One turn or mirror swaps these rows in pairs. Which row does each one swap with?
z681: [  1  10  39  -4   6  -9   0  13 -13   7   2 -56  -6  13   0 -29  17  25
 -19]
z740: [ 34   1  56  -2   9 -13  10  10 -30  -1 -17  -3   3  29  36 -16 -12  -9
   4]
z413: [ 17  -5  41  -1 -11 -30  18  -2 -19 -22  20 -17  11  12  24 -22  -8  -6
   7]
z148: [ -5   6  35   4   9  -6  -7  -5  -4  25 -22 -51  18  19 -16  14 -19   9
  -4]
z176: [ 28  -5  38  14 -10 -15   4  -2 -32 -14  10  -5  21  27  35 -10  -6 -12
   7]
z364: [-11   6  41  -8   0 -27   6  -1  -6   2  14 -54   8   9   0 -30   6  12
 -15]
z547: [ -4   5  32   2   0  -9  -5 -10 -13  22 -21 -62   9  15 -13   9  -7  16
 -15]
z538: [  5  26  42  -7   6 -24   3  12  -8   8 -16 -56  15  20  11 -24  18  10
 -31]
z508: [ 33  -2  42   5  -3  -9  13  12 -31 -19  13 -10  -1  19  30 -17  -4   4
   7]
z372: [ 39  14  45   2  -6 -26  18   8 -25 -17  -8 -12  18  27  41 -12   1  -9
  -9]
z461: [ -1   8  35  -3   0 -12  -9  -7  -4  28 -22 -53   4  22 -11  18 -18  18
   4]
z680: [ 23  -5  37  10  -3  -8   4 -10 -16   2 -14 -12  21  24  10  23 -34  -9
  13]
z264: [-13  12  37   3   2 -14 -12   1  -9  16   1 -60  16  19   1 -22  15  11
 -24]
z929: [  0  14  53 -10  21 -12  -4  10 -14  18 -24 -48  -1  23   4 -28   6  12
 -18]
z209: [ 31  -8  35   9 -12 -12  13 -11 -29  -2 -12 -13  14  20  16  21 -24  -5
  15]
z833: [ 24  -3  38   3  -8 -12   6  -8 -17   5 -14 -13   7  27  14  28 -33   4
  22]

Swapped with z176: z264
Swapped with z547: z209
Swapped with z148: z680

One turn or mirror swaps these rows in pairs. Which row does each one swap with?
z366: [-21  -9  -7  12  15 -20  -6   7 -21  -1  39   1  -2  -7]
z783: [  4   6   2  -9  21   1  -8  10 -29  29  20   7   8 -12]
z665: [  9  -3  -5  29 -14   5  34 -12   1  -2  -3  18 -12 -14]
z867: [ -2   1  19   5  25  -7 -23  -5 -23  21   9  -2  12 -13]
z147: [-17  -8  -6   9  18 -18  -9   8 -19   4  42   1   2  -4]
z21: [  5 -11 -11  -1  20 -18 -20   4 -22  18  10   4  18   1]
z543: [-25  14  11  24 -10   7  21  -7  15   2  21  -2  -6   8]
z275: [  7   2  -7  29 -13   8  33 -20   9   2  -7   9  -1  -1]
z813: [  7  14   3  19  -6  21  37 -10  -8  13   8  11 -10 -16]
z119: [ 13 -17   3  38  -1   4  31 -15  13   0   3  14  -7 -12]
z536: [-19  12   7  26 -10   7  25 -10  18   2  23   0  -7   6]
z534: [  3  -5   2  -8  14 -13 -24  11 -14  23   6   8  15   0]
z306: [ -3  -8   4 -16  13 -13 -21  -5   4  19  -2   6   7   1]
z429: [  3   5  15  36   1  11  27 -25  -9   1   1   6 -10 -24]
z149: [  6 -14 -11  16  -5  -5  27 -22   4  -9  -1  18 -19 -19]
z772: [  6 -20   9   5  25 -13 -21   6  -2  23  10   7  16   0]

Swapped with z275: z21
Swapped with z783: z813
Swapped with z534: z665

One turn or mirror swaps these rows in pairs. Which row does each one swap with?
z23: [  2  18  -8  -4  -4 -33 -24  -7 -13  13  19   5  12   6   2   8 -24]
z583: [ 11  25 -14 -26   8 -24 -31 -18 -15  17  12  -1   4 -17  -4 -12  -9]
z748: [ 13 -11 -15  25   0 -10  13 -22  13   6  25   5  -2 -15  20  -9   3]
z634: [ 29   3 -10  12  11   3  13 -35   3  -2  13 -10 -16 -22  12 -18  21]
z837: [ 25  31   2 -18   9 -16  -1 -10 -20 -11 -19  -1 -26  10  -5   1   4]
z425: [  1  26  -3   3  18  -4 -22 -26 -12   3   8 -12   2 -24 -14 -10  25]
z405: [ 34  26  -9 -23   7 -17   1 -16 -25   1 -15  -5 -29   9  -4   3  -7]
z895: [  7  -6 -17  15  -5 -24   6  -3 -13  19  17 -18  -3   9   5  22 -25]
z357: [-11   2  -3  18   2 -18   8   6   7  -4  -7  25  -4   1   6   5  12]
z249: [  6  -2 -20  14  -1 -15  -3 -19  -3  13  42 -16  12 -18  11   2  -9]
z593: [ -1  27   1  -3  23  -5 -10 -11  -8 -10  -9   0  -9 -21 -12  -6  29]
z784: [ 30   3 -10   2   9  -1  32 -14  -5 -16  -3 -10 -31  -6   8   0  18]
z762: [ 11  13 -19  -9  -6 -31 -15  -8 -18  21  15   4   0   7   4  12 -32]
z771: [ 30  12 -11  -4   9  -5  10 -19 -27   5  -5 -36 -29   1  -8  10   2]
z532: [ 15  -6 -14  13   1  -8  40  -1   5  -9   5   0 -21  -1  15   5   0]
z203: [ 12  12  -9 -20   2 -24   5   5  -3   0 -19  27 -20   5   5  -4  -5]
z170: [ 17  12 -20   6  10  -2   1 -28  -9   6  35 -34   2 -27   2  -6   0]
z705: [-20  10  -3  14  11 -21 -10   5   6   1   7  20  10 -13  -1   3   5]

Swapped with z784: z249
Swapped with z23: z837
Swapped with z405: z762
Swapped with z583: z203

One turn or mirror swaps these rows in pairs. Which row does each one swap with?
z919: [-17  17   2 -11  41   9   1   6   2  15 -22 -18   9 -24 -20   9 -15  -2
   0 -24   5 -13   7 -26  12  15  30   6  -5   6  19 -17   6  24  -1 -30
 -12  16  -3 -19  15 -19 -17 -10 -17   2 -13  -7]
z540: [-14  29   7 -17  24  17   5  -8  26  16 -26 -18  15 -18  -1   9 -24 -23
  30  -6   0   3   7 -17   3   0  40  13   2   5   3 -23   6  28  23 -28
   2 -19   0 -10   5 -13 -14  -7 -16  -7   5  -4]
z674: [ 24 -32 -10   6  30  -5  -2   0  -8  30  16  23  26   9 -28   7   6  16
  -4   5   4  12  14  25   3   5  -1  10  -2 -11 -30  20  -6  -7   2  18
   3   2  11 -24  11  13  -6 -12  -1  -8   2  -4]
z455: [-20  14  15  -5  25  17  -3 -17  16   5 -26 -15 -11 -35   1   0 -22  12
  15 -14  12  31  24   5  -7  26  38  18   5  -2   7  13   4  -3  40 -25
  -3 -24  -4  -8  14   2  -6  -4 -14  29  -5  -3]
z954: [ -4   0  35 -18  22 -11  17   0  14  19 -15   2  -6 -20  -3   1 -23 -12
   6 -10  -3  -9  20 -21   8   8  46   8   4   8  -1 -34   0  10  27 -11
   8 -26 -11 -23  23 -26 -13 -10 -32  18   2 -14]
z499: [ 23 -13   1  20  20  -4   4   5   4  17   7  12   8  18 -25  -4  -2  27
 -10  -7   0  17  29  20   2   4   0   7   0 -18 -25  14  -5 -29   9  29
  10  10   7 -25   7  -7  -6  -6  -5  15  -3  15]
z18: [  9  -9   3  17  22   3   1 -12   3  19   4   6  -7 -10 -17   1 -11  22
  -3  -5  12  39  28  28  -7  26   7  13   6 -11 -17  30  -4 -33  25   3
  11  -1   4 -18  15   8   2  -3  -6  29 -19   5]
z406: [ 24 -23  21   5  19 -26  21   7   1  32  13  22  -4   4 -21   1 -11  -2
 -12  -1  -3  -2  24   1   8   7  15   4   7  -1 -24 -17  -9 -21  13  16
  23  -4  -5 -31  23 -19  -5  -8 -23  18 -11  -6]
z61: [-20  21  22 -15  25  17  -2  -4  23  -4 -36 -19   2 -18   2  -5 -19  12
  18 -19   1   5  22 -14   2   5  45  13  -5  -5  11 -12   7  18  30 -13
 -11 -24  -2 -10   6 -17 -17  -8 -18  14  17   2]
z35: [-18   3  11 -27  35  17  -7  -9  12   9 -27  -7  20 -27  -2   6 -10   1
  24  -8   6   1   7 -10   3   4  45  17  -5   3   4  -6   6  38  25 -23
 -19 -32   2  -9  11   3 -18 -14 -15  -8  21 -15]
z838: [ -8  30   0 -25  16  19  -7  12  23  15 -33 -21   8 -15 -11  -6  -8  -1
  30 -13  -7  10  15 -17 -20   1  17  34 -10   2  14  -2   3  18  14 -30
   2 -25   5 -18  15   3  -2 -20   3  13  15  -2]
z150: [ -5  19  26 -10  11  13   0 -14  36  12 -29 -13   0 -24  -5  18 -12   2
  17   4 -12  18   6 -19   4   6  41   4  -2   0  -1  -8  -3  29  21 -26
  -1 -21   5  -5  -4  -8 -15   9 -34  14  22   4]
z619: [ 17 -34  -8  -6  39  -2  -9   6 -10  22  11  19  31   0 -23   7   9  16
  -4   2  10   7  14  21  10   4   5  12  -6  -8 -25  20  -3  12   5  17
 -15 -13  11 -20  13  15 -11 -13   2 -18  15 -14]
z497: [ 24   4 -16   0  13   3  -3  18   8  32  -1   3  12  12 -31  -5   6  11
   9  -4  -8  19  20   9 -20   0 -19  30  -7  -8 -12  18  -7 -18  -2   1
  18   1  13 -29  16  11   8 -19  12  13   1   7]
z369: [ 31 -10   9  19   8  -7   6  -7  21  31   7  13   5   7 -26  19   2  15
  -8  14 -13  28  11  10   3   5   2  -2   2 -12 -31  15 -14 -12   1  10
  18   8  13 -17  -2   0  -5  11 -22  14   4  15]
z167: [ 28  -5 -13  17  20  -4  10   2   7  38  16  11  20  18 -26  10  -8  -6
   2   6  -1  15  13  17   2   1  -5   6   6 -10 -30   3  -7 -17   2  13
  23  14  10 -23   6  -2  -3  -6  -2  -6 -14   9]
z692: [ -9 -13   5 -28  42  11 -12   0   3   8 -15   1  28 -22  -7   7  -1   7
  14  -6  10   0  10   0  11   5  34  16  -9   0  -4   4   4  40  19  -9
 -27 -34   6 -11  14   9 -18 -13  -6 -18  28 -22]
z223: [ 11  -6 -11  11  39  -6   4  11 -12  28   7   2  13  -1 -37  10  -5   8
 -19 -15   5  -6  11  -4  11  15  -1   1  -3  -3  -4  -1  -3  -7 -16  -3
   2  39   4 -29  15 -13  -9  -9  -8   3 -26   1]

Swapped with z954: z406
Swapped with z919: z223
Swapped with z35: z674
Swapped with z18: z455

